[[128 119 118]
 [131 149 156]
 [121 144 134]]
->
[[128 119]
 [131 149]
 [121 144]]

[[112 125]
 [157 151]
 [129 100]
 [125 120]]
->
[[112 125]
 [157 151]
 [129 100]]

[[134 137 133 118 122]
 [109 101 124 153 138]
 [118 117 129 136 133]]
->
[[134 137]
 [109 101]
 [118 117]]

[[127 117 135 122 125]
 [111 140 139 134 134]
 [124 140 123 119 121]
 [141 106 154 151 123]]
->
[[127 117]
 [111 140]
 [124 140]]

[[129 104 134 124]
 [128 128 137 125]
 [134 136 122 124]
 [127 119 126 126]
 [116 124 130 137]]
->
[[129 104]
 [128 128]
 [134 136]]

[[117 127 127 124 130]
 [127 133 157 115 147]
 [141 129 131 132 123]
 [124 125 121 140 126]]
->
[[117 127]
 [127 133]
 [141 129]]
---
[[131 106 131]
 [141 112 141]
 [126 107 126]
 [127 106 127]
 [130 124 130]
 [132 106 132]
 [140 117 140]
 [141 114 141]]
->
[[131 106 131]
 [126 107 126]
 [130 124 130]
 [140 117 140]]

[[130 135 139 124 126 130 132 127]
 [130 126 112 146 126 136 136 108]
 [131 124 120 142 127 132 136 110]
 [138 125 117 147 129 130 133 104]
 [126 123 158 126 134 127 137 128]
 [135 134 135 122 120 127 130 130]
 [133 131 133 127 126 130 130 130]
 [129 139 125 124 121 123 130 128]
 [129 129 146 121 120 115 126 140]
 [135 122 114 146 126 134 133 113]
 [127 132 137 118 124 126 129 128]
 [132 129 130 130 124 130 129 132]]
->
[[130 135 139 124 126 130 132 127]
 [131 124 120 142 127 132 136 110]
 [126 123 158 126 134 127 137 128]
 [133 131 133 127 126 130 130 130]
 [129 129 146 121 120 115 126 140]
 [127 132 137 118 124 126 129 128]]

[[121 114 138]
 [141 119 132]
 [121 123 137]
 [139 127 148]
 [130 121 108]
 [108 147 125]
 [113 146 120]
 [131 122 111]
 [127 140 105]]
->
[[121 114 138]
 [121 123 137]
 [130 121 108]
 [113 146 120]
 [127 140 105]]

[[142 144 110]
 [131 119 124]
 [102 123 121]
 [124 144 110]]
->
[[142 144 110]
 [102 123 121]]

[[137 138 126 128 120 135 131 137 126 135 127 136]
 [110 131 137 129 142 133 116 130 132 110 136 133]
 [132 130 134 129 131 142 136 133 127 128 136 128]
 [141 127 123 130 126 134 137 132 126 142 125 128]
 [126 123 128 126 132 103 125 120 125 129 128 122]]
->
[[137 138 126 128 120 135 131 137 126 135 127 136]
 [132 130 134 129 131 142 136 133 127 128 136 128]
 [126 123 128 126 132 103 125 120 125 129 128 122]]

[[127 121 114 122 117 121 132 128 130 128 131 136 116 133 130 130]
 [127 122 115 126 114 132 122 125 126 125 128 119 118 126 127 128]
 [125 129 145 137 143 153 121 119 122 143 123 123 140 123 130 126]]
->
[[127 121 114 122 117 121 132 128 130 128 131 136 116 133 130 130]
 [125 129 145 137 143 153 121 119 122 143 123 123 140 123 130 126]]

[[117 140 137 115 126 112 123 128]
 [127 135 126 111 135 128 129 128]
 [135 118 125 143 126 136 129 129]
 [140 130 120 129 130 122 118 132]
 [143 129 125 136 128 119 114 133]
 [126 126 130 132 126 130 130 126]
 [107 144 137  99 130 117 132 122]
 [125 123 127 133 126 134 134 127]]
->
[[117 140 137 115 126 112 123 128]
 [135 118 125 143 126 136 129 129]
 [143 129 125 136 128 119 114 133]
 [107 144 137  99 130 117 132 122]]
---
[[133 143 131 129 140 134 126 131 135 126 142 130 140 127 143 132]
 [118 117 112 134 124 130 120 133 113 127 122 142 125 111 130 120]
 [127 116 117 129 133 138 124 125 113 114 136 132 140 123 138 121]
 [141 139 131 134 141 131 126 130 130 121 146 125 137 132 135 129]
 [127 131 136 130 106 114 125 131 130 126 110 124 106 125 100 131]
 [128 135 129 120 128 123 134 119 139 132 126 118 126 132 129 129]]
->
[[133 118 127 141 127 128]
 [143 117 116 139 131 135]
 [131 112 117 131 136 129]
 [129 134 129 134 130 120]
 [140 124 133 141 106 128]
 [134 130 138 131 114 123]
 [126 120 124 126 125 134]
 [131 133 125 130 131 119]
 [135 113 113 130 130 139]
 [126 127 114 121 126 132]
 [142 122 136 146 110 126]
 [130 142 132 125 124 118]
 [140 125 140 137 106 126]
 [127 111 123 132 125 132]
 [143 130 138 135 100 129]
 [132 120 121 129 131 129]]

[[111 140 145 148 121]
 [138 116 126 144 120]
 [128 142 126 103 146]
 [120 132 134 123 126]
 [110 144 138 135 119]
 [124 113 113 119 124]
 [134 132 131 143 128]]
->
[[111 138 128 120 110 124 134]
 [140 116 142 132 144 113 132]
 [145 126 126 134 138 113 131]
 [148 144 103 123 135 119 143]
 [121 120 146 126 119 124 128]]

[[133 126 127 128 112 112]
 [123 130 137 121 129 131]
 [127 126 126 128 129 126]
 [126 128 127 129 130 126]
 [125 131 135 124 130 131]
 [132 126 127 129 112 109]
 [132 127 127 127 115 109]
 [124 130 141 121 135 131]
 [126 126 128 125 123 125]
 [132 125 128 128 122 123]
 [136 126 129 128 113 107]]
->
[[133 123 127 126 125 132 132 124 126 132 136]
 [126 130 126 128 131 126 127 130 126 125 126]
 [127 137 126 127 135 127 127 141 128 128 129]
 [128 121 128 129 124 129 127 121 125 128 128]
 [112 129 129 130 130 112 115 135 123 122 113]
 [112 131 126 126 131 109 109 131 125 123 107]]

[[116 118 130 125 107]
 [129 136 111 116 139]
 [128 119 125 138 136]]
->
[[116 129 128]
 [118 136 119]
 [130 111 125]
 [125 116 138]
 [107 139 136]]

[[126 133 124 123 128 124 125 128 125 125 129 122]
 [133 157 141 147 138 125 139 116 145 111 122 119]
 [133 135 141 137 115 135 131 143 109 129 132 121]
 [131 136 136 135 114 140 135 144 111 130 124 119]]
->
[[126 133 133 131]
 [133 157 135 136]
 [124 141 141 136]
 [123 147 137 135]
 [128 138 115 114]
 [124 125 135 140]
 [125 139 131 135]
 [128 116 143 144]
 [125 145 109 111]
 [125 111 129 130]
 [129 122 132 124]
 [122 119 121 119]]

[[124 130 124 122 140 136 121 128 129 140]
 [128 135 128 129 111 113 130 119 121 112]
 [131 128 130 130 107 113 133 129 121 111]]
->
[[124 128 131]
 [130 135 128]
 [124 128 130]
 [122 129 130]
 [140 111 107]
 [136 113 113]
 [121 130 133]
 [128 119 129]
 [129 121 121]
 [140 112 111]]
---
[[147 135 115 120 112]
 [125 143 119 155 145]
 [105 150 150 136 141]]
->
[[125 143 119]
 [105 150 150]]

[[145 146 157 125 107]
 [146 149 152 120 106]
 [145 147 156 124 107]]
->
[[146 149 152]
 [145 147 156]]

[[118 123 122 129 136]
 [141 154 141 142 131]
 [119 153 118 134 117]
 [127 109 138 132 137]
 [121 123 127 127 132]]
->
[[141 154 141]
 [119 153 118]]

[[149 144 130 115 143]
 [151 143 129 114 144]
 [136 146 133 118 136]
 [128 147 135 119 132]
 [147 143 130 115 140]]
->
[[151 143 129]
 [136 146 133]]

[[125 121 104 115]
 [110 126 116 110]
 [129 123 139 135]
 [152 127 127 147]
 [136 121 117 131]]
->
[[110 126 116]
 [129 123 139]]

[[121 106 121 119]
 [119 150 107 128]
 [129 127 123 118]
 [142 129 145 119]
 [137 123 106 107]]
->
[[119 150 107]
 [129 127 123]]

[[139 100 117 138]
 [129 141 109 138]
 [108 113 132 115]
 [118 114 140 110]]
->
[[129 141 109]
 [108 113 132]]

[[130 128 127]
 [140 121 110]
 [141 152 146]
 [124 127 136]]
->
[[140 121 110]
 [141 152 146]]

[[107 114 126]
 [109 123 128]
 [140 133 137]
 [141 131 122]]
->
[[109 123 128]
 [140 133 137]]
